Named turns come first, each shown by rows before and after it. Which turns, in which order, take the first row of each pair that follows to the second? Write the first one first, as in the answered first pair.
turn J835:
[ -1.8 -10.9 -10.3  12.5  -3.4 -22.4  12.6   8.2] -> [ -4.1  -5.6   4.3   9.8  -3.5 -19.3  17.3  15.7]
[  1.1   3.3  17.8 -12.2  -8.0  10.4   8.0  14.0] -> [ 6.5 18.7  6.5 -6.2 14.9 11.4 -5.1  8.5]
[  0.5  18.5  -2.5  -6.9  -2.1  -3.2 -22.6   1.6] -> [ -1.9   7.5 -13.3  -6.0 -11.4  -6.7 -21.3  -2.9]
turn J664:
[ -3.7 -43.0 -11.6 -40.4 -21.7  -0.4  19.3  -0.8] -> [ 13.6  17.8 -33.3 -40.7  25.8  11.6 -18.0   1.6]
[ -1.6  24.0  21.1  31.8  49.0 -15.1   4.8   2.5] -> [-16.6 -22.2  40.3   2.6 -34.6  -7.3  30.2  16.6]
[-22.7 -47.8 -68.1   1.1  -6.7 -43.3   9.2 -27.6] -> [-12.5  -9.2 -79.7 -40.3 -37.1 -14.1 -18.9  -4.2]
[ -8.6  19.4  38.4 -46.6 -44.7  16.2  -8.5  30.8] -> [ -0.4  48.0  26.5  11.8  64.8 -10.0 -18.4   3.0]
turn J663:
[ -4.5 -15.6  28.2  10.8 -17.6  -3.0  19.6   4.7] -> [-5.3 -8.9 33.8 14.8 -8.5 -2.0 18.8  5.6]
[  1.3  -3.7  13.8   5.3  23.4  11.5 -13.7  12.4] -> [  1.2  -6.6   2.9   9.8  27.6   6.9 -15.4   6.9]
[ -6.9 -38.0   4.9 -15.1 -47.8   0.7  21.1  -7.5] -> [ -6.0 -21.9  31.0 -21.4 -42.6   8.5  25.0   5.1]
[  8.6  11.0 -32.3 -11.0  -9.3  11.1 -36.0   0.5] -> [  7.0  13.0 -27.0 -15.5 -17.1  13.5 -34.7   3.6]
turn J900:
[-8.5  9.3 30.6 17.3 18.9 -3.5 19.0 12.9] -> [  1.4  21.4 -34.5   7.7  15.2   2.1 -17.0  -1.0]
[ 20.1  24.7 -22.4   1.9  35.3  -7.7 -13.5  -5.0] -> [  7.2 -16.7   4.5  21.4  30.6 -26.7  21.0 -12.3]
[  2.2  -3.4 -55.7  28.0  35.1 -15.9 -10.9 -24.9] -> [ -8.6   2.7  42.8  32.1  44.3 -10.7  27.5   5.8]
[ 14.5  15.4   1.0  -6.9 -31.9  -3.4   2.3   1.9] -> [ 11.4   0.5  -2.2  -0.5 -34.2  -9.6   8.7  -2.9]
Now pairs of rows:
Between the rows of a pair lie two turns.
[-18.2 -29.6 -34.8   9.3   2.6   1.4  -9.3 -22.3] -> [-12.3  -8.1 -42.3   3.3  10.0   9.6 -23.5 -19.2] => J664 then J664
[ -7.4  32.1 -10.7 -22.9   2.1  30.0 -30.4  16.3] -> [-24.4 -21.7   7.7  30.2  38.5 -10.4   9.3 -14.0] => J663 then J664
[ -2.1 -14.0  10.6  16.6  15.2  -9.3  11.0  -5.0] -> [  0.8  -7.4  -6.8 -12.6 -24.6   8.7  -5.2   5.3] => J664 then J900
[  8.3  -5.5  12.2  16.4  18.8 -10.8  -2.8  16.2] -> [ 5.5 -5.2 22.0  2.3 -2.0 -3.7 -0.3 24.4] => J664 then J663
[ -4.7 -22.6 -11.1  27.3  14.0 -20.3  15.1 -18.3] -> [ 4.0 31.1 31.7 -4.6  9.0 11.7  3.4 19.7] => J663 then J900
[  3.7 -15.5 -13.1 -14.7 -21.5  -8.5  15.5  26.1] -> [  7.3  -3.0 -20.8 -20.3 -19.5  -4.2   5.2  28.8] => J663 then J900
[ -8.6 -25.7  -9.3 -17.3 -44.6  -9.2  -3.1  -7.1] -> [  3.5  36.1  17.3   0.8  33.9  -4.3 -18.7   0.8] => J900 then J664
[  6.2  17.9   0.7 -15.4 -19.0  17.4 -15.0  21.2] -> [  8.5  12.8 -29.3  -2.1  -4.1   8.5 -22.8   5.0] => J900 then J664
[  4.0  30.9 -25.5  -0.9  20.9  -0.5  -5.7  -8.5] -> [ -3.9   2.9  -3.5 -24.1 -36.0   7.3  13.8   6.2] => J900 then J664
[ 30.8  30.7 -39.8  20.4  14.4  -7.0 -21.3 -23.1] -> [  9.1 -13.5  44.0  31.8  -5.2 -20.1  36.3  -8.7] => J663 then J900
[ -3.4  -7.2  18.6 -21.9 -15.4   8.4  15.1  -1.3] -> [-2.7  1.6 26.8 -3.1 19.8  1.0 17.4 -8.6] => J835 then J664
[ -1.5 -30.0 -11.8  -7.2 -36.3  -7.1   9.3  -7.0] -> [  7.1  -9.8 -30.5 -15.5 -32.9   2.1  -9.2  -5.5] => J900 then J900
[-12.1 -18.5  37.1 -13.6 -19.3  15.2  26.6  12.1] -> [-12.6 -43.6   4.8  -6.1 -27.1   5.0  25.0  -6.9] => J900 then J900
[  4.1  18.7 -20.9   9.4  40.7  -2.8 -11.7  -6.3] -> [ -7.1 -34.1 -29.8  -3.2 -17.0  -8.0   7.1 -11.8] => J663 then J835
[-1.5  4.2 -7.6  3.9 23.6 -6.7  3.0 -5.0] -> [ -3.0  -9.4 -22.2  -1.5   2.9  -7.6   3.2  -7.9] => J663 then J663
[-11.5   5.5  60.0  -7.7 -13.0 -12.8  22.5   7.5] -> [ -1.3   5.4 -33.9  18.7  26.1 -30.0 -15.7 -37.0] => J835 then J900
[ -6.6  21.0  -5.7   0.2  35.9 -17.6  -7.5  -2.7] -> [-15.5   2.2  33.3  -6.3  12.0 -15.9  18.5  10.5] => J664 then J835
[ 2.5 -2.9 -6.8 37.0 37.5 -7.4 -7.6 -9.3] -> [ -6.8 -42.4  -4.9  23.9 -13.5  -9.6  11.4  -8.0] => J663 then J835
[ 7.6  0.3  9.7  6.2 12.6 13.1 12.8 11.4] -> [ 9.8  5.6  9.2  1.0  7.7 18.2 10.4 13.8] => J664 then J664
[-19.2 -34.1  42.5  18.1   6.3 -24.7  35.1  -3.5] -> [  7.1  38.0 -34.3   3.8  42.7  -4.5 -31.7  -9.0] => J835 then J900
[  3.5  46.7   5.9 -21.4 -18.1  18.7 -18.3  23.9] -> [-11.4  -2.4  27.7  37.3  31.2 -23.8  21.0  -6.0] => J663 then J664
[  7.9  -4.7 -43.3  21.8  -3.8 -20.6 -17.5 -11.4] -> [  9.2   1.3 -45.2   6.4 -20.1 -11.0 -22.7  -3.3] => J664 then J664
